Each row has a name. Each piece below is followed by the name of the row it came from, unless a question asks for something else. Each question is about the rows just above it. Places in a row count from 0.

[6.1, 70.8, 42.5, -0.7] = Pof
[12.3, 79.4, 35.9, -0.4] = Tig
[3.8, 51.9, 67.8, 7.6] = Nerak
[35.8, 79.4, 35.9, 1.1] = gokir
Shift each entry of [35.8, 79.4, 35.9] by -1 times 0.1: => [35.7, 79.3, 35.8]
[12.3, 79.4, 35.9, -0.4] is in which row? => Tig
Row and place of [-0.4] in the named rows: => Tig, 3
[3.8, 51.9, 67.8] with -1 step of 0.1 on every entry: => [3.7, 51.8, 67.7]
[12.3, 79.4] with +1 step of 0.1 on every entry: => [12.4, 79.5]
The next entry after [12.3, 79.4]: => [35.9]
[12.3, 79.4, 35.9] with +1 step of 0.1 on every entry: => [12.4, 79.5, 36.0]

[-15.8, 26.7, -0.9, 2.2, 1.8] : kude
[-72.7, 1.0, -26.5, 17.1, -3.0] : Kuper
[4.0, 23.4, 0.1, -1.4, 1.4] : Nar
[26.3, 58.8, 0.9, -9.6, 3.3] : fisof
[-3.5, 24.5, -0.4, 26.2, 1.2] : sebis
[-3.5, -3.4, -0.4, -7.6, 1.2] : rad
[20.8, -72.6, 1.0, -26.5, -5.7] : zifim
Give the next entry after [-72.6, 1.0, -26.5]. => [-5.7]
Where in the named rows is [26.3]? => fisof, 0
What is the next entry after [-0.4, -7.6]? => [1.2]
Move every entry of [4.0, 23.4, 0.1, -1.4] by -1 step of 0.1. => [3.9, 23.3, 0.0, -1.5]

[6.9, 22.5, -38.4, 9.1, -10.3, 38.7, -2.9, 58.9, -4.6, -32.0, 33.1, 12.7, 17.2, 21.6, 18.2, -31.6, -13.8]  Muf
[-38.8, 43.3, -35.5, 29.8, 24.9, 21.6, 12.3, -35.5, 23.7, 6.5, 18.9, -17.9, 41.6, -18.1, 6.8, 16.0, -15.2]  ruduf
[17.3, 20.8, 35.7, -29.1, 39.5, -5.8, -52.6, -19.1, 32.1, 36.3, 27.1, -6.7, -9.9, -29.9, -32.9, 31.1, 1.4]  Mip
[-28.7, -45.0, -28.6, -32.2, -42.8, -20.9, 43.8, 39.6, -25.1, -19.4, -39.1, 43.3, -37.4, 35.4, 1.8, -17.5, 36.2]  vil
[13.8, 39.8, 7.8, 27.6, -17.8, 34.3, -55.9, 37.2, -24.3, -24.2, 30.0, -22.0, 19.9, -20.0, 26.7, -26.4, -25.9]  Seli
[33.2, -18.4, 25.9, 27.6, 37.2, 34.3, -17.8, -55.9, -24.3, 34.1, -38.7, -11.7, -8.3, -43.9, 26.9, 38.4, -0.4]  mab
[24.0, -43.1, -33.7, -18.2, 20.7, -15.3, 13.0, 19.1, 17.5, 21.0, -23.2, 38.4, -15.0, -1.2, -4.6, 31.3, 20.7]  sovo
Move every entry of [-29.1, 39.5, -5.8] by +1 step of 0.1. => [-29.0, 39.6, -5.7]
Shift each entry of [35.4, 1.8, -17.5] by -1 times 0.1: => [35.3, 1.7, -17.6]
The next entry after [-38.4, 9.1, -10.3, 38.7, -2.9, 58.9]: => [-4.6]
Give the next entry after [27.6, -17.8, 34.3, -55.9, 37.2, -24.3]. => [-24.2]
[-29.9, -32.9] with +1 step of 0.1 on every entry: => [-29.8, -32.8]
Move every entry of [-39.1] by +1 step of 0.1. => [-39.0]
Give the next entry after [-39.1, 43.3]. => [-37.4]

[7.2, -32.9, 5.5, 28.1] = Torur
[-0.4, 12.7, -9.1, -0.8] = sopi
[-5.2, -25.5, 9.8, 25.2] = Binob
[-0.4, 12.7, -9.1, -23.7] = papo
[7.2, 47.6, 5.5, 28.1] = liv
[7.5, 23.4, 4.7, -9.6] = kem
[7.3, 16.8, -60.3, 11.0] = Tasud
Where in the named rows is [4.7]? => kem, 2
Shift each entry of [-0.4, 12.7, -9.1] by +1 times 0.1: => [-0.3, 12.8, -9.0]

